One turn moves every row onto another: examples first, then more rows asked
mot: [  7 -12   2   4   1   7   0   6  10   6   8 -10   1   2   5   7  -1   7
  -7   3   4  -2   7  -5  -6   1  -7  -9   5  10   3   2  -2   3  -4   9]
dag: [ -9  -3  -3   5   1  -3  -1   1   1  10  14  -1 -11 -14   7  -6  -4  14
   8  10   3   7  -1  -5  -5  -4   8  10   2  12   0   1   1  -6   4 -10]
latak: [11 -1 -1  3 10  9  8 11 11  8 10 -8  4  4  5  9  1  3  0  5 -1 -2  8 -1
 -2 10  0 -8  4  3  2  4 -3  1 -7  0]
zisi: [  7  11 -10   1   9   3  10  -5  -2   2  -3   1   7   8   4  -1   8   0
   5  10   5 -11 -10   6   2   5  -8   1   5   3   1   2   5   2  -4   4]
rel: [  3   6   0  -4   5   8   3   6   5   2   0  -4  11  -3  -4  13   4 -11
  -1  -3  -4   1   4   7   2  12   0   0   2  -6   3   8  -1   0  -7   1]
zak: [-15   2  -8  -2  -4  -3  -3  -3  -7   4   6   4 -13 -16   0  -4  -1   8
  10   7   4   4  -6  -2  -6   0   6  12   1  10  -5   2   4  -5   1  -6]
Dof: [ 13   4  -5   1   5  10   9  10   6   6   8  -5  -5   4   5   7   3   1
   5   6   4  -9   3   1  -2  12  -5 -10   3   8  -1   3   1   1  -7   1]
gega: [-11  -1  -5  -1  -4  -3   2   2  -4  10  11   1 -16 -14   6  -5   1  10
  14   8   6   2  -6  -1  -6  -4   4  12   3  12   0   4   1  -4   4  -6]
rere: [ 7 -2 -1  5  9  1  7  5  8  7  0 -5 19  6  8  7  6  5 -6  6 -1  1  5 -2
 -3  0  0  4  6 -5  4  0 -5  6 -4  6]
fud: [  4  11  -4  -4   7   9   5  -1   3  -1   0  -3   5   0  -4   6   2 -12
   4   2   0  -4  -3  10   6  14  -4  -3   1   0   3   9   4  -3  -6  -1]
Rin: [ 10  -4  -1   3   4   8   3  -1   7   3  10  -6  -6   4   6  -1  -2   6
  -1   9   8  -9  -1   0  -1   5 -11 -13   4  16   2   4   6  -1  -3   6]
kap: [  5   3  -3  -3   1   7   4  -6   1   1   3  -4  -6   1   1  -2   1  -3
   4   3   9 -12  -9   9   3   5 -16  -8   5  13   4   8   8  -2  -2   7]
vaze: [ 8 11 -8 -1  6 11  7  1  2  0  3 -1 -2  4 -1  5  2 -6  5  7  4 -9 -3  4
  1 16 -6 -9  2  8 -2  5  6 -1 -7  0]
pigog: [-16  -9   3   2  -1  -4   1  -2  -2  10   7  -2  -7 -17   2  -1  -1   7
   8   0   2   9  -4  -4  -4  -9  10  16   2   1  -1   1  -1  -4   2  -4]
kav: [-16  -3  -4   1  -2  -3   0  -7  -7   5   4   3 -12 -15   0  -4   0   8
  10   4   6   4  -9  -3  -5  -5   6  12   1   6  -6  -1   5  -6   0  -3]
les: [  2 -13   7   1   2   5  -1   3  12   6   5 -11  11  -3   2   9  -2  -1
  -8  -3  -1   4   6   2  -2  -1  -4  -2   6   0   6   6  -4   1  -2   9]
gilip: [-11  -7  -1   7   1  -3   3  -4   0   9  12  -1 -13 -13   6  -7  -3  15
   9   7   5   5  -5  -8  -4  -7   9   9   1  10  -3  -3   2  -5   2  -4]
gam: [ 2  4 -4  1  8  2  3 -2  2  1 -5 -2 22  4  1  7  7 -2 -6  4 -2  0 -1  2
  0  2 -1  7  4 -8  2  1 -2  4 -6  7]
tefo: [-12  -5  -2   2  -2  -2   5  -4  -4  10   8   0 -16 -13   5  -6   0  10
  14   5   6   1  -9  -3  -4  -6   5  11   2   9  -3   0   4  -5   2  -4]
zelur: [-16   2  -5   1   0  -4  -3  -5  -2   6   8   1  -5 -18   0  -6  -4   6
   8   6   1   9  -6   1  -1  -3   8  15   1   5   0   4   2  -7   3  -9]
nefo: [-13 -10   0   5  -1  -3   0  -1  -2   9   9  -1  -9 -15   4   0  -1  13
   6   4   3   8  -2 -10  -9  -7   9  10   2   6  -3  -5  -1  -4   0  -2]
fogo: [-16  -5  -1  -1  -4  -6  -1   3  -2   9   8   0  -6 -17   4   0  -1   7
   8   3   1   9  -2  -2  -6  -6   8  17   2   3   1   5  -3  -4   3  -6]
Kof: [ 6  0 -1  1  8  8  2  8 10  4  5 -7 11  0  0 14  1 -4 -4  1 -5  3 10 -1
 -2 12  3 -4  2 -4  1  5 -4  1 -8  2]
ginil: [-13  -6  -4   2  -3  -4  -4   3  -1   7  10   1  -9 -17   4   1  -2  12
   5   7   1  10   1  -7 -10  -4   9  12   2   8  -3   0  -2  -3   1  -5]
Kib: [ 11   5  -9   5   8   3  10   1   1   3   1  -1   4  11   9   1   8   7
   2  13   7 -11  -4  -2  -3   3  -7  -3   5   7  -1  -1   3   4  -5   6]
mipek: [-2 -3  3 -1  4  6 -5 -6  7 -1  0 -7 15 -6 -5  6 -2 -7 -9 -3 -2  5  0  7
  5  4 -4  0  3 -2  6  8  2 -3 -2  7]
bizi: [ 2  9 -6 -2  6  3  6 -6 -2 -1 -7  1 14  5 -1  3  9 -5  1  5  2 -6 -7  7
  2  4 -6  7  5 -5  2  4  2  3 -5  7]
niso: [-17  -4   0   3   1  -3   0  -9  -3   6   5   2  -6 -17   0  -6  -3   6
   9   3   2   8  -8  -2  -1  -6   9  15   0   2  -2   1   3  -7   2  -5]
mul: [12 -2 -4  6  7  3  9  7  5  8  2 -5 10  9 11  6  8  9 -2 10  4 -6  3 -4
 -6  1 -4 -1  6  4  2 -2 -3  7 -5  7]
podo: [ -2   3  -1  -5   0   7  -3  -9  -1  -3  -3  -2   4  -4  -7   3   1 -10
  -1  -1   4  -5  -8  10   2   8 -11  -2   3   4   3   9   8  -2  -3   8]

rere moves to gam
mipek moves to podo
niso moves to kav
Now these:
Dof moves to latak
ginil moves to fogo

One turn moves every row onto another: examples first, then more rows asked
Pivu: [-15   1   0  -1  -8  -7   0   5  -8   4   5   4  -7   7  10   2   6  -1
  -1  -3   6   3  -3   8   8]
milib: [-12   2  -5 -10   9   0   6   2   8   4   3   3   8   6  -8   0  -6   1
  -1  -7  -9   4   0   6   1]
rigud: [ -8  -1   8  -8  -2   4  -9   5   3   3   0   1   6   2  -9  -4  -1   1
   0 -14  -2  -4  -5   0   8]
Refu: [ 9  9  1  0 -1  7  8 -1  3  1  3  0  3 -2 -4  7  0  2 -1 16 -8 -4 -6 -5
 -1]
sovem: [-5  1  9 14  3 -7 -5  1  1  0 -2 -8  6  2  5  1  0 13 -1 -5  5  0  7 -4
  2]
bas: [ -4   1 -10   9  11  10   2  -4   2   2  11  -4   0   4   2   2 -13  -2
   7  -6   7   7  -3  -1  -1]
fotas: [ -3   4   7  -3  -6  -1  -1  -4   5  -6   1   3   6   9   3  -5 -11  11
   8   0   1  10  -7  -6  -6]
korok: [ -4   2   2  19   3   9  -3   1   2   1   5 -15  -3   1   2   7  -3  -5
   1  10  -1  -2   1   5  -3]
Rinoz: [  0  -1  -5  -5   4  -1  -1  -3 -10  -7   7   5  -9   5   5  -8   0   4
  -2  12  -2  -6  -1   2  11]
begus: [ -3   3   0 -21  -3   5   1   5  -5   1   2   3   0  -5   4   2  -2  10
   2   7  -2   0  -5  -6   4]
Gal: [ -2   9  -1  -1  -3 -14  -4   3   3  -4  -2 -10   4   0   5  -3  -2  -2
  -5   5 -13   0   3  -8  -2]
ful: [15  2 -5 -8  1  3  5 -1  3  4  4  1 -6  0 -6  0  2 10  7 -6 -4  4 -4 -4
  3]
Guro: [-6  8  0  7 -3 -4  1 -1 -5 -7 10 -7 -8 -3  0  6  8  1  2  9 -6 -5 -5 10
 11]
Fas: [-15  -4  -5   4  -1   2   6   6  -2  -7  -3  -7   1  -9   5   4  -2  -3
  -3   1   0 -10   3  -8   4]
fetu: [  0  -7   7  -2   8  -6   2   4   3  -7  -2  -4 -13  -4  -5   2   6  -9
   3   2  -9  -2   2   1   2]
zos: [  6   7  -6  -1   6   1  -3   2  10   5  11  -3 -10   2 -11   5  -2   3
   4   7   0   2  -4   1  13]
Mizo: [ -9   1  -6  -7   3  -1   5   4  -2   2   4 -13   7   8  -5   4   1   2
   3 -16  -5   3   2   7   7]
sonu: [ -3   5   5 -12   3   7   0   2   2   0   2  -8   9   5   2   2   0  -5
  -1 -20  -1   0  -4   0   0]
Gofo: [-7  3 12  3 -3  2  7 -8 -2 -7  6 -7  2  3  6 12  0  0  0 10 -1  6 -6 -4
 -9]
bokol: [-11  -6   0  -5   1   1  -8   6  11   4  -1   2   5  10  -2   6  -6   0
  -2  -9  -3  -1  -5  11  -1]
Bive: [ 0  2 -4 10  9 10  3  0  9  7  0  1  6 -4 -1  5 -5 -2 -4  0 13 -4 -4 -3
 -1]
tuzag: [  1   9  -7  -4   8   6 -11   7  -3   3   6 -12   1   1  10   0  -8  -7
   5   4   0   2  -4   8   1]
remo: [ -4 -11  -2  -2   1  -2   4  -9 -12  -6   5  -4  -5  10   8   2   1   0
   0   8   9   5  -4   4  -4]
Nadip: [ 5  0 -4  3  6 -2  5  9 -9 12 -8 -2  7  0 -7 -7  3  1  4  2  3  0  3  7
  2]
vif: [-7 -3 13  0 10  3  6  3 -3  4 -1  2  0 11  5 -2 -6 -2  3  2  2 12  5 -3
 -8]
bepu: [ -1  -5  -4   7   0   8  -4   0  -7   2  -2 -14  -6   3   4 -14  -1   3
  -1   7   4  -2   6   3   0]
linuk: [  4   0   1  -1   2  -4   3 -11  -8   4   1  -2  -2   5   3 -15   5  -1
  -7   5   2   8   2  -3  -8]
Dib: [ 9  2 -9 -3 -3 10  0  0 -2 -1  0 -1  0 10 10 -5 -7  0 -5 13  4 -5 -4 -2
 -2]
Ter: [  0   0  -3   3  -2  -5   3   3   1   3   5   0  -2   9  -2   9  -2 -16
  -3   3   0   0  -6 -14   4]
kodi: [-4 -1 -7 12  2 -8  1  0  0  2 -2  8  3 -2  3 -5  1 14  1 -9  1 -2  2  6
  3]
Siru: [-1  6  8 14 -5 -5  5 -3 -4  5  0  0  1 -5 -6 -3 10  3 -6  5 -5 -1  1 -3
  1]
Kimo: [-9 16  9 -2 -7 -8  8 -6  2 -7  3 -3  7  5  0 -5  2  5  2  0  6  8 -5  0
  2]
rata: [ -2   3   1 -10   0   0   9  -1   8 -11   4  -8  -8   0   4   9   5   7
   7   3   3   3  -5  13   1]
Tuv: [-5  5 -3  0 -4  3 -1 -1  2 -9  4 -4 -9  0  5 -6  2  1 10 -9  6  2 -9 15
  4]
fepet: [ -9   0  -2  -2  -7  -5   6   2   1  -6  -6 -13   4   0  -6   0  -1 -13
   6   9   3   2  -9   4  -6]

fetu moves to Fas
vif moves to begus
bokol moves to sonu
Now these:
bepu moves to remo
Gofo moves to Refu
Kimo moves to zos
Tuv moves to bas

